In the data rows, the value 128 means zero.
Some points, each followed by its number:
[145 115 122 143 133 122 119 143 138 116 120 130 136 114 107 147 134 113
 113 137 138 125 111 137] 0
[111 165 135  94 116 158 146 113 105 163 115  73 105 162 143 113 114 157
 137 102 108 156 142 107] 1
[154  71  95 183 161  70  99 162 168  68 137 163 160  63  71 153 159  62
 117 162 160  71 106 162] 2
[132 171 148  79 113 172 154  87 101 173 141  87 106 177 193  97 110 162
 169 100 104 188 147  93] 3
[117 175 152  79 113 172 158  95  98 177 135 119 109 152 163  97 109 176
 154  89 104 178 147 101] 4
[122 186 161  77 108 180 159  92  99 173 135 104 107 204 176  97 113 180
 143 101 109 183 166  98] 5
[118 185 154  71 105 182 151  94  89 181 117 100 102 198 129 105 108 188
 149  99  99 189 157  98] 6
[129 141 137 119 113 146 140 115 109 145 136 114 106 145 139 109 111 165
 157 106 102 155 147 109] 7
[158  59  88 181 143  72  87 189 159  61 105 209 149  66  65 160 149  82
  84 171 153  60  80 172] 8
[134  88  95 186 150  71  86 170 152  74 105 149 153  71 132 161 152  71
  98 176 156  67 109 162] 9
[115 139 134 136 125 135 131 131 121 126 132 119 119 174 136 138 109 131
 137 130 122 137 161 127] 10
[149  80 100 173 156  78 102 159 165  72 137 163 159  64  88 151 158  68
 111 163 159  76 111 159] 11
[124 173 150  95 108 165 154  94 108 171 129 101 103 164 145 101 110 176
 141 100 106 176 142 102] 12
[144 120 122 136 135 112 121 149 149 104 132 134 144  97 109 131 139 102
 111 138 148 111 116 143] 13
[118 133 132 113 118 139 135 122 116 144 128 134 114 118 149 120 117 146
 138 117 117 154 147 114] 14
[151  70 102 179 156  75 105 162 169  70 126 175 158  81  66 162 154  67
 114 154 166  72 127 158] 15
[138 156 144 100 132 149 148 112 126 158 138 100 129 170 154 118 129 169
 139 100 127 159 121 102] 16
[133 145 134 113 122 156 140 123 101 163 119  95 108 168 146 118 113 168
 129 105 110 161 129 114] 17
[137  62  88 192 147  65  86 170 162  56 104 171 153  72  57 166 154  60
  91 168 153  68  95 171] 18
[129  68  98 188 148  72  92 166 158  70 113 150 154  57 105 158 150  71
 113 162 155  75  90 165] 19
[116 125 132 132 127 123 124 124 144 118 127 127 136 134 144 134 133 112
 129 137 138 109 149 136] 20
[150  68 104 180 159  77 103 167 161  74 130 156 156  89 134 142 154  56
 120 160 162  82 111 163] 21
[120 161 139  96 117 160 151 129  99 168 124  93 107 152 135 113 109 175
 149  93 102 166 154  99] 22
[118  90 117 159 147 124 108 157 146 108  92 177 144  65 128 146 142 105
  88 161 144 105 103 153] 23
[121 137 134 117 125 143 137 120 119 142 125 159 122 156 155 126 121 146
 123 119 122 143 132 119] 24
[111 140 129 113 123 139 132 110 115 143 129 124 123 140 143 118 125 138
 123 120 123 134 148 120] 25
[109 159 141  90 113 164 153 107  99 172 128 100 106 170 125  95 109 183
 138  99 106 178 132  95] 26
[116 160 142  98 110 159 152 116  94 166 131 108 103 173 173 112 106 151
 137 100 103 153 126 102] 27
[126 179 156  73 108 180 158  95  96 180 131 103 102 185 177 108 108 176
 146  96 101 175 143  97] 28
[126 119 130 136 131 118 122 132 148 108 139 120 142  95 125 133 135 107
 115 142 147  99 120 141] 29
[132 131 134 118 128 136 136 129 120 134 131 120 123 158 147 130 124 148
 134 122 124 138 130 119] 30
[100  81 134 168 122 113 108 161 116  94 127 179 126 114  94 161 118  90
  91 165 117  92 128 163] 31
[109 162 145  90 105 170 145 109  89 170 107 114 101 203 186 104 109 177
 127  90 109 172 142 101] 32
[130 182 160  67 109 185 165  91 102 188 136  91 105 180 149  92 109 179
 152  91 103 186 146  94] 33
[146 135 132 117 121 127 132 124 119 135 145 133 124 143 127 113 125 142
 161 120 116 129 142 111] 34
[137 101 122 144 141 110 115 153 156 106 126 134 151  98 138 150 150  94
 109 160 153  93 102 154] 35
[145 101 115 149 142 105 118 141 146 110 138 122 140 112 121 132 136 109
 126 141 144 100 124 137] 36
[ 98 156 136  92 111 158 149  88 104 175 123 108 106 169 172  99 112 161
 148  97 104 176 130 106] 37
[133 163 133 102 110 159 135 103 100 155  99 100 106 180 150 119 107 165
 120 127 105 146 124 105] 38
[120 106 119 145 134 112 113 137 138 108 119 147 140 130  93 139 138 114
 104 139 136 103 109 140] 39
[123 157 136 100 116 151 145  97 110 159 128 111 106 188 148 108 113 156
 145 109 108 170 117 101] 40
[160  73 105 179 150  77 110 152 176  76 142 166 160 108  97 154 159  73
 119 158 156  78 138 158] 41
[123 127 130 123 129 123 130 128 131 132 139 116 126 123 140 117 130 117
 139 123 128 128 134 124] 42
[134 111 122 146 140 107 117 137 152 102 133 154 148 107 109 135 142  96
 125 160 149  99 117 152] 43
[121 128 136 126 123 141 134 123 116 136 130 123 125 125 146 118 121 139
 134 128 125 141 126 134] 44
[141 100 114 166 143  99 103 164 147  95 110 163 146  79 127 151 147  88
 105 165 146  96  92 161] 45
[115 168 149  85 114 172 150  86  95 177 127  93 108 176 156 105 107 176
 133 102 106 165 149 100] 46
[126 193 150  79 123 177 162  78 103 173 140  86 112 172 131 101 118 163
 146  99 111 180 153  94] 47
[137 139 131 128 136 127 131 122 141 124 139 135 140 135 126 130 136 125
 131 126 140 128 144 129] 48
[159 131 121 126 133 116 125 127 130 125 133 125 130 127 145 130 129 120
 127 124 128 128 119 126] 49
[126 154 132  94 111 149 144 119 107 156 139 111 109 155 115 102 111 156
 145  98 107 163 150 101] 50
[102  82 122 172 128 110 111 156 129  96 114 142 132  77  85 153 130  96
 100 152 131  95 113 161] 51
[108 111 129 145 127 134 125 145 121 124 131 107 118 103 166 128 120 139
 133 135 125 135 157 137] 52
New points follow, each followed by the numbers of its three nearest points above by angle, seen from the average point of the numbered points, smallest number first.
[118  82 107 173 145  87  95 152 154  80 121 157 154  79  65 159 149  78
  90 157 152  81  91 160] 2 18 19
[127 141 132 105 119 136 137 106 125 143 135 115 122 153 150 114 123 134
 138 114 120 146 117 112] 3 37 40
[110 168 140  85 113 161 150  86  98 172 141 122 107 170 169  94 111 169
 149  98 107 154 160 100] 4 5 28
[145 110 120 139 144 103 118 134 159 100 140 143 152 109 109 129 147  99
 128 160 153 105 126 147] 11 41 43
[115 154 142  99 113 151 143 112 113 153 126 120 111 144 150 119 117 156
 142 113 113 164 150 111] 4 12 28
[118 183 158  77 108 182 157  70  99 192 134 134 103 151 182  86 110 181
 153  77 104 193 129 102] 4 28 37
[128 127 123 125 131 125 127 126 121 136 128 150 126 145 168 123 132 129
 141 126 125 121 135 117] 24 30 34
[116  68  98 184 149  72  91 168 150  59 109 172 156 106  84 158 154  63
  95 166 157  66 103 160] 15 18 19
[128 146 144 106 125 154 140 113 121 151 129 121 123 147 160 123 122 145
 140 116 120 144 121 114] 3 4 28
[138 154 129 108 119 139 136 119 108 141 127 106 112 139 142 125 115 159
 134 119 116 145 140 113] 1 12 22
[123 146 133 109 123 143 135 114 114 152 123 142 118 154 167 116 124 149
 139 116 118 143 135 113] 28 32 37
[133 137 129 115 126 130 134 123 124 131 139 116 125 142  89 122 124 128
 137 123 130 140 143 118] 34 47 50
[121 180 154  77 103 177 157  89 100 187 124 106 101 193 128 101 110 178
 139 100 101 181 140  97] 6 12 33
[135 128 119 135 122 128 119 126 124 127 101 120 123 141 128 137 122 130
 114 136 122 117 116 128] 0 9 39
[124 149 125 110 120 134 134 103 106 140 137 126 118 177 165 117 119 154
 150 108 109 141 124 110] 27 37 40
[140  84 106 183 146  84  92 164 156  79 111 172 153  83  86 161 149  74
  98 166 155  79 115 164] 11 15 18
[123 137 136 121 130 128 131 120 137 124 135 138 137 128 142 126 135 115
 125 129 133 120 140 130] 20 29 48
[101 147 145 113 115 156 142 107 106 152 125 139 102 125 150 121 109 159
 143 118 103 166 148 113] 4 14 37
[124 159 137  99 115 152 146 107 105 156 136  94 109 165 114 106 112 163
 143 104 107 159 120 101] 12 26 50
[143 133 125 125 129 129 129 118 122 136 126 125 123 141 157 125 128 128
 140 121 120 132 134 122] 3 27 30
[135 130 127 118 127 123 131 129 124 130 135 135 129 122 118 119 128 131
 133 117 127 131 137 122] 34 48 50
[128 164 146  89 106 163 154  91  94 167 134 106 104 179 169  90 106 168
 146 102 102 155 132 101] 27 28 46
[115 142 141 110 115 149 136 115 116 157 117 124 119 144 126 123 117 150
 134 124 118 146 113 122] 6 12 26
[122 142 139 136 115 147 131 116 110 139 118 109 108 166 114 122 105 141
 137 127 107 171 140 117] 6 26 40
[122 162 147  85 115 156 147  99 113 165 133 117 116 171 159 113 117 157
 144 108 118 163 135 102] 5 28 33
[121 181 155  77 113 175 159  88 102 172 146  87 109 176 159  95 108 180
 152  98 109 175 144  97] 12 33 46
[131 109 124 141 136 119 119 152 146 110 128 135 140 107 137 142 138 103
 108 156 142 102 112 148] 9 35 45
[122 123 123 130 125 129 129 134 121 131 117 135 122 126 149 121 122 146
 133 125 122 130 134 128] 14 44 52
[131 131 123 118 127 130 126 116 127 131 127 146 122 129 105 123 124 123
 124 114 116 128 126 124] 8 39 50
[115 124 125 137 130 127 126 147 137 123 116 131 130 109 109 130 133 125
 121 132 133 120 126 140] 18 23 51
[129 157 150  92 118 162 151  96 113 157 126 112 118 195 145 102 118 160
 134 108 117 153 151 109] 5 6 46
[135 126 138 138 124 138 133 124 123 137 129  99 114 130 132 125 107 145
 135 126 117 134 140 133] 7 17 22
[125 157 136  99 110 150 145 111  96 157 127 101 108 170 112 105 113 170
 134 104 109 169 140  99] 6 26 50
[133 146 131 109 120 143 140 114 103 161 126 124 111 111 142 132 113 162
 136 108 109 159 151 109] 4 14 22
[113 147 144 109 111 157 139 115 105 159 121 119 109 163 125 126 113 150
 121 123 107 152 128 119] 6 26 46
[108 187 160  72 113 186 164  87  93 185 135 110 107 156 174  94 107 180
 157  84 100 185 149 100] 4 28 33
[113 110 123 143 132 121 117 148 136 117 108 141 135 104 104 150 135 116
 112 143 130 121 105 141] 18 23 51
[151 141 130 100 125 123 139 114 133 143 146 133 130 129 114 119 140 140
 146 101 126 140 160 107] 34 47 50
[ 94 169 157  86 105 175 158  83  98 184 118 107 102 174 173 100 104 178
 155 101  99 180 113  96] 12 28 37
[119 133 130 110 119 135 136 123 123 141 127 145 117 112 148 127 124 145
 138 121 120 155 148 117] 4 7 14
[108 173 155  86  98 174 146  83  90 172 116 103  99 135 179  98 101 182
 145 105 100 173 145 106] 4 12 46
[119 107 120 151 139 111 113 156 153 100 125 140 145 135  71 148 139 108
 106 145 149  94 113 155] 15 18 39
[132 142 130 112 120 126 138 104 122 135 152 141 124 171 109 123 124 124
 156 107 120 151 133 107] 34 40 50
[137 147 130 100 128 112 130 112 138 121 144 101 141 165 118 116 140 117
 143  95 137 120 132 115] 16 34 48
[113 142 139 107 118 139 140 112 113 153 141  85 111 166 156  99 119 138
 158 112 110 148 140 109] 1 3 37
[123  98 112 160 146 100 101 165 156  88 109 139 149 107 134 158 151  96
 101 154 153  81 134 162] 9 21 35
[120 155 144 115 111 158 140 107 105 155 119 108 105 179 120 117 106 152
 137 119 104 174 141 110] 6 12 26
[133 157 141  99 112 164 149 120  89 172 127  81 104 185 147 113 108 181
 142  93 105 167 144 103] 17 22 46
[130  96 116 166 141 110 107 165 139 105  97 162 152  81 155 154 146  92
 105 167 145  90  63 151] 23 35 45
[123 135 119 127 128 126 126 138 127 128 121 104 123 122 135 130 128 122
 126 127 126 123 125 126] 9 29 42
[123 117 129 133 132 120 122 132 144 113 136 119 140  93 128 134 134 111
 121 137 143 107 123 140] 13 29 35
[108 117 128 154 126 126 116 165 136 108 132 129 133  59  94 137 127 113
  91 156 134  97 161 152] 13 29 51
[116 177 152  88 114 175 155 118 102 181 129  80 105 155 151  88 108 192
 152  98 107 171 183 104] 12 22 33
[129 100 122 154 134 113 111 153 146 109 123 129 142  94 129 147 139  98
 111 163 144  94 104 156] 9 35 45
[124 126 133 126 122 129 131 128 119 137 136 119 122 133 142 127 119 135
 146 127 121 140 141 124] 3 7 14
[117 133 130 125 125 139 134 139 117 141 118 122 122 125 112 131 122 146
 130 119 119 143 129 122] 22 26 50
[139 131 130 112 122 127 131 112 129 134 146 109 125 167 121 119 127 128
 143 117 124 137 153 118] 34 47 50
[104 134 137 134 117 143 135 131 112 135 130 142 104 106 135 127 112 141
 138 131 106 155 154 122] 7 14 44
[131  63  94 192 146  70  89 165 153  65 103 155 153  38  87 164 149  75
 120 163 154  70  77 166] 2 18 19
[133 148 134 119 122 133 138 112 122 130 132 111 121 136 173 125 125 141
 138 117 122 143 151 114] 3 5 28
[156 152 136 105 122 133 140 104 120 146 147 134 122 180 148 110 123 145
 139 100 115 152 157 108] 3 5 28
[126 153 145 102 120 152 141 105 117 148 134 124 126 145 124 114 124 145
 144 113 120 150 152 115] 6 33 47
[141 134 123 131 128 126 123 136 126 121 121 124 125 115 121 142 127 132
 119 136 129 129 127 128] 0 8 13
[130  89 105 176 148  88  92 178 153  86  97 180 151  67 120 159 153  77
 103 172 148  86  77 169] 9 19 45
[112  68  94 184 148  73  85 164 159  70 113 169 158  68  61 165 155  75
  82 162 153  65  77 166] 8 18 19
[139 131 127 125 125 131 128 118 122 137 123 113 123 127 150 129 126 136
 137 120 119 133 130 122] 3 7 17
[132 167 146  92 108 164 148  96  98 173 126 105 102 184 126 108 103 171
 143  98 107 167 164 100] 6 12 33
[139  94 116 154 141 102 117 148 144 101 124 158 140 108  83 152 135  98
 122 143 144 109 134 141] 2 15 18
[132 153 133 107 118 138 141  96 113 147 144 133 117 159 125 118 117 135
 154 103 114 154 122 105] 40 47 50
[131 101 111 155 135 103 111 139 137 102 112 149 136  82 109 140 135 108
 130 142 137 108  93 142] 18 19 45
[143 102 118 148 139 107 117 139 143 110 138 119 139 116 133 134 137 109
 127 139 142 111 132 135] 21 36 41
[123 122 133 130 126 133 130 133 119 128 133 128 126 137 117 126 121 125
 132 136 128 136 135 133] 10 31 51
[123 181 153  72 105 184 147  92  85 180 114 101 103 208 123 110 107 190
 155  99  99 188 165  99] 6 33 46
[111 163 153  97 123 161 145 105 117 154 130 102 121 155 116 116 125 158
 139 107 123 154 127 119] 6 33 47
[123  87 113 167 143 100 105 160 155  93  98 138 148  93  71 155 150  88
 101 157 152  95 112 162] 15 18 19
[123 140 132 110 120 134 137 108 113 141 139 111 113 151 121 120 116 147
 146 119 109 151 169 108] 6 7 50
